In the rows, 128 means zero.
The rows of R fall into a few groups, and each row is roughly a mix of its group's hidden directions; one row fits no group.
R:
156 141 102 122 131 96 181 150 101 127 161 133 97 162 109
120 142 108 119 106 113 160 167 98 132 162 141 97 166 89
136 168 101 136 133 167 170 121 149 118 115 140 107 182 142
131 132 150 149 147 151 106 157 153 97 187 115 126 87 135
85 169 144 179 117 111 156 146 142 145 140 110 126 101 106
146 120 150 142 152 149 107 145 151 85 179 124 134 83 148
128 110 113 135 155 140 99 150 126 140 126 99 86 71 166
83 145 108 153 149 136 95 106 146 159 126 93 163 143 100
108 106 148 119 99 152 60 142 106 130 113 128 136 88 113
77 145 135 115 87 116 115 144 125 137 144 131 123 152 66
87 148 88 145 124 147 164 151 131 141 159 133 85 153 109
132 150 125 139 130 76 141 162 94 163 126 128 177 154 136
186 147 105 147 144 129 152 80 143 117 100 136 163 132 135
115 113 139 132 110 144 173 140 70 83 121 145 147 104 144
99 154 132 140 124 118 80 129 187 164 139 112 108 118 108
141 113 146 140 113 169 134 125 100 81 172 131 128 172 150
135 105 103 109 108 144 158 94 65 106 128 113 136 133 162
137 125 113 147 141 74 149 128 87 133 123 158 183 112 131
124 93 141 127 155 88 130 100 112 130 174 96 109 86 117
119 156 116 141 110 151 157 76 138 116 132 144 144 170 82
112 132 144 129 137 71 125 80 157 135 140 100 153 112 92
124 131 137 129 115 181 104 160 131 120 154 134 97 138 189
107 163 109 163 103 104 115 127 102 103 80 111 159 105 116
153 130 142 100 147 145 88 164 145 123 179 96 155 143 139
188 158 119 153 130 155 156 96 115 120 109 135 144 165 120
128 134 132 119 105 101 169 98 136 154 61 118 138 155 133
135 124 143 125 103 175 121 104 148 141 186 124 90 147 154
121 175 159 103 133 150 95 123 141 101 147 89 103 161 126
91 142 109 139 123 133 123 114 149 191 110 111 144 78 133
121 128 143 147 116 130 79 141 131 78 166 115 122 179 127
104 115 85 145 123 108 146 118 83 151 131 171 165 104 119
133 113 145 128 134 166 122 91 161 76 129 131 89 91 134
84 151 128 152 148 137 90 118 169 157 140 105 140 144 90
112 115 136 161 125 159 131 127 155 105 134 135 62 88 110
154 135 106 154 157 158 117 83 158 126 95 114 138 94 159
158 135 126 132 168 119 178 73 144 112 144 111 112 146 145
131 145 93 134 75 105 93 103 105 113 111 94 119 117 160
142 111 98 114 146 94 108 159 96 161 141 133 145 155 79
63 115 147 130 132 179 148 112 118 131 170 121 133 125 117
160 128 89 144 130 174 167 117 90 114 148 149 99 143 123
135 141 123 122 139 69 103 168 158 151 101 103 140 100 145
132 80 144 125 138 157 121 106 80 113 166 123 96 96 132
116 137 108 150 127 182 132 60 131 115 136 124 116 125 96
102 146 144 167 103 118 68 158 143 91 145 116 132 140 127
91 119 99 102 172 114 135 95 114 143 111 102 146 146 84
136 87 135 90 117 159 160 116 110 137 167 137 99 120 170
174 97 146 90 140 97 115 105 179 111 134 145 118 142 133
149 100 112 149 166 166 149 95 113 118 150 120 98 99 163
151 150 86 140 133 178 113 156 132 131 91 126 96 115 161
159 133 112 115 159 73 134 148 133 136 71 142 141 117 105
132 135 138 95 141 161 90 97 134 83 135 117 79 143 107
129 122 141 155 99 177 136 135 137 160 155 135 137 98 182
123 112 101 116 99 122 151 142 119 191 96 133 155 162 149
137 128 113 113 144 105 123 78 76 89 109 168 136 129 127
124 153 93 150 123 99 69 115 150 150 106 90 145 138 126
99 115 129 153 97 153 136 133 75 86 137 120 160 119 160
125 149 150 189 121 167 144 150 118 110 122 145 176 122 130
139 98 109 109 133 77 120 165 113 136 93 132 146 91 162
134 130 109 145 138 165 80 121 147 135 88 110 125 76 154
156 91 127 97 119 135 130 138 174 165 98 96 118 157 107
112 137 149 93 122 138 143 108 161 149 156 138 64 113 102
144 156 107 124 136 107 103 108 178 186 106 114 113 119 113
104 76 160 140 137 111 107 111 123 135 147 131 171 80 136
104 134 119 128 105 142 134 170 154 192 147 95 152 142 125
64 186 124 137 107 150 129 116 111 136 157 121 141 126 139
121 122 111 128 90 111 96 151 89 140 140 133 133 101 65
195 111 128 96 162 127 155 123 144 149 130 151 109 158 129
152 118 153 117 117 174 151 110 125 110 178 143 93 163 138
58 118 135 134 122 160 144 165 135 139 154 144 106 152 145
165 94 124 125 121 124 89 157 81 130 122 132 135 75 133
150 60 101 136 134 152 124 142 134 128 144 164 126 86 138
135 156 116 129 142 173 163 84 141 108 131 120 88 167 133
129 156 90 143 95 110 105 103 131 162 91 99 136 92 150
147 112 120 97 149 149 89 96 104 78 132 152 92 136 120
108 141 127 127 129 172 107 100 110 80 157 154 111 104 164
69 121 165 111 117 132 115 94 132 121 160 109 107 138 90
174 102 136 83 139 127 123 83 138 96 93 129 140 143 148
104 107 152 100 121 160 177 117 94 97 159 144 101 123 122
107 155 136 103 124 159 116 64 123 81 118 129 101 131 133
150 119 145 102 115 79 114 197 107 137 118 138 141 130 142
104 160 148 159 108 123 145 176 156 170 132 92 116 141 123
139 79 89 124 125 108 147 106 105 149 87 166 125 125 101
141 166 81 146 94 147 115 150 132 139 89 151 153 135 99
161 190 118 154 101 137 128 87 148 139 104 122 109 131 107
164 154 106 146 116 144 151 111 140 121 94 163 180 158 126
123 125 119 141 155 137 99 117 98 78 167 160 104 94 108
127 141 152 158 149 170 139 122 126 97 153 136 147 183 93
76 128 92 140 137 128 103 99 110 142 119 82 168 135 119
116 154 100 126 99 169 144 169 111 128 129 152 95 172 113
174 90 110 107 143 98 140 149 91 107 106 137 150 140 161
70 157 99 120 100 134 145 103 114 171 127 122 157 137 109
77 100 162 112 134 144 139 143 115 123 173 124 84 144 143
107 113 111 114 94 167 144 91 134 139 82 144 88 141 146
162 128 115 149 125 119 103 92 137 131 94 132 187 91 114
139 132 137 170 152 99 123 180 113 121 174 138 151 96 131
153 137 84 129 124 94 101 116 137 171 87 104 144 111 153
95 88 169 115 106 121 130 127 89 121 173 147 140 137 99
140 110 153 166 123 136 145 179 180 143 140 108 117 98 144
138 140 160 145 149 138 100 162 153 98 162 103 81 120 106
147 127 140 164 122 85 157 180 119 159 106 135 143 140 160
Here is one row of each group, with its name. Which group are the others in?
171 107 132 106 155 137 90 151 119 100 168 136 157 129 164
M
177 156 133 138 166 136 154 117 154 146 107 150 134 158 86
F
168 97 131 133 144 138 89 119 111 125 108 118 139 67 160
K

176 154 113 119 138 168 156 120 123 105 109 133 96 167 157
K
124 103 161 148 144 142 154 184 111 101 133 163 164 118 139
F
176 131 146 125 131 94 125 106 142 121 93 139 193 130 139
K
179 82 123 84 139 124 114 131 153 142 105 110 129 160 107
M
138 129 107 144 103 194 144 110 97 112 129 168 136 152 108
K
121 161 142 142 146 107 107 177 129 140 178 95 142 134 94
M
135 117 132 161 143 91 153 146 148 141 148 119 178 80 105
M
164 100 108 112 105 133 146 114 75 102 129 123 132 138 180
F
142 150 170 152 149 112 118 146 151 94 133 102 77 125 97
M
161 121 124 122 159 71 128 107 89 102 113 150 157 129 105
M
130 91 147 113 117 150 170 152 108 134 143 156 127 87 174
F
